Small tables with named rows and columns. After each table, cells are looked up by row and column.

gele:
,tasag,susito,gozili,bomifu,narodim
fudanap,66,69,35,147,64
luveg,113,130,217,202,201
pasaz,117,187,217,87,46
zorin,165,210,184,50,199
fepale,164,46,185,167,126
tonupof,49,207,104,164,62
saku,150,42,62,95,37
mapi,69,122,108,90,33
daguma,70,118,186,114,152
digazod,119,160,118,159,129
lugeput,37,60,47,64,59
bedo,68,132,186,168,157
bifam,217,90,59,55,108

narodim of daguma = 152
narodim of zorin = 199
tasag of fudanap = 66
susito of fudanap = 69
narodim of saku = 37
bomifu of digazod = 159
bomifu of zorin = 50
gozili of fudanap = 35
tasag of mapi = 69
narodim of fudanap = 64
tasag of fepale = 164
narodim of bifam = 108
susito of mapi = 122
bomifu of lugeput = 64
gozili of bedo = 186
narodim of bedo = 157
tasag of digazod = 119
bomifu of pasaz = 87
gozili of luveg = 217

Table zozufu
|  | bitoti | mepavu | sivik | sir | tup |
|---|---|---|---|---|---|
| tuvir | 111 | 27 | 115 | 135 | 114 |
| lakad | 94 | 155 | 141 | 73 | 233 |
| luz | 112 | 182 | 142 | 106 | 167 |
| logame | 107 | 25 | 117 | 133 | 121 |
| gat | 113 | 26 | 113 | 138 | 105 |
| foz | 105 | 26 | 115 | 122 | 138 |
| tufoven | 74 | 63 | 138 | 73 | 254 |
| gasava | 115 | 175 | 146 | 129 | 135 |

gat, tup => 105
tufoven, bitoti => 74
tufoven, mepavu => 63
tuvir, mepavu => 27
gat, bitoti => 113
luz, mepavu => 182
logame, bitoti => 107
gasava, mepavu => 175
gasava, tup => 135
logame, mepavu => 25
foz, mepavu => 26

kom:
	nofotem	gozi	pudo	debak	zagulub	non	rofaz	tipano	vekovun	raz
goduda	10579	12566	-21075	12411	22066	-32920	-24633	25616	32237	-29365
fek	-28949	15443	-37879	-32885	-22350	-9830	-30589	-17685	-8487	-16171
niz	-3197	15038	-23098	-5337	2713	-18210	-25238	8206	5811	-23290
gep	29720	6516	1021	28918	27642	-25515	5240	22420	21416	-21877
pap	28204	-34026	50342	32793	23897	3169	40900	15023	13478	6755
zin	-28925	-28446	6906	-26284	-35531	28190	10664	-36667	-49900	31473
viru	19768	24383	-18511	10521	17027	-39746	-18899	21694	37578	-36270
didom	-29340	-35724	10758	-28819	-26745	34915	11076	-40737	-52106	34576

What is the zagulub of pap in kom? 23897
What is the raz of fek in kom? -16171
What is the pudo of fek in kom? -37879
What is the debak of gep in kom? 28918
What is the tipano of viru in kom? 21694
What is the nofotem of didom in kom? -29340
What is the rofaz of pap in kom? 40900
What is the raz of gep in kom? -21877
What is the debak of viru in kom? 10521
What is the debak of goduda in kom? 12411
What is the zagulub of fek in kom? -22350
What is the raz of didom in kom? 34576
What is the nofotem of zin in kom? -28925
What is the vekovun of viru in kom? 37578

zinoben:
          vaz  revose  lupaler  dotusom  zezes
bapavib  -0.3     0.6     -0.3     -0.7    0.5
kon      -1.0    -1.0     -0.8      0.6   -0.6
dukomu    0.7     0.7      0.6     -0.4    0.4
bul      -0.4     0.7     -0.4     -0.7    0.5
beve     -0.2     0.5     -0.2     -0.5    0.4
mopop    -0.9    -0.9     -0.8      0.6   -0.6
dob       0.4    -0.8      0.4      0.8   -0.7
bazibo   -0.3     0.5     -0.3     -0.6    0.4
kesafe    1.0     0.9      0.8     -0.6    0.6
von       0.1     0.5      0.1     -0.5    0.4
pozol    -0.9    -0.9     -0.8      0.6   -0.6
dutu      0.3    -0.7      0.3      0.7   -0.6
fanevu   -0.3     0.6     -0.3     -0.7    0.5

What is the zezes of dukomu in zinoben? 0.4
What is the vaz of dob in zinoben? 0.4
What is the vaz of fanevu in zinoben? -0.3
What is the dotusom of dutu in zinoben? 0.7
What is the revose of dukomu in zinoben? 0.7
What is the dotusom of bul in zinoben? -0.7
What is the lupaler of von in zinoben? 0.1
What is the vaz of beve in zinoben? -0.2
What is the zezes of dob in zinoben? -0.7
What is the revose of mopop in zinoben? -0.9
What is the lupaler of dutu in zinoben? 0.3
What is the zezes of mopop in zinoben? -0.6
What is the vaz of pozol in zinoben? -0.9
What is the zezes of beve in zinoben? 0.4
What is the dotusom of fanevu in zinoben? -0.7
What is the zezes of kon in zinoben? -0.6
What is the zezes of bazibo in zinoben? 0.4

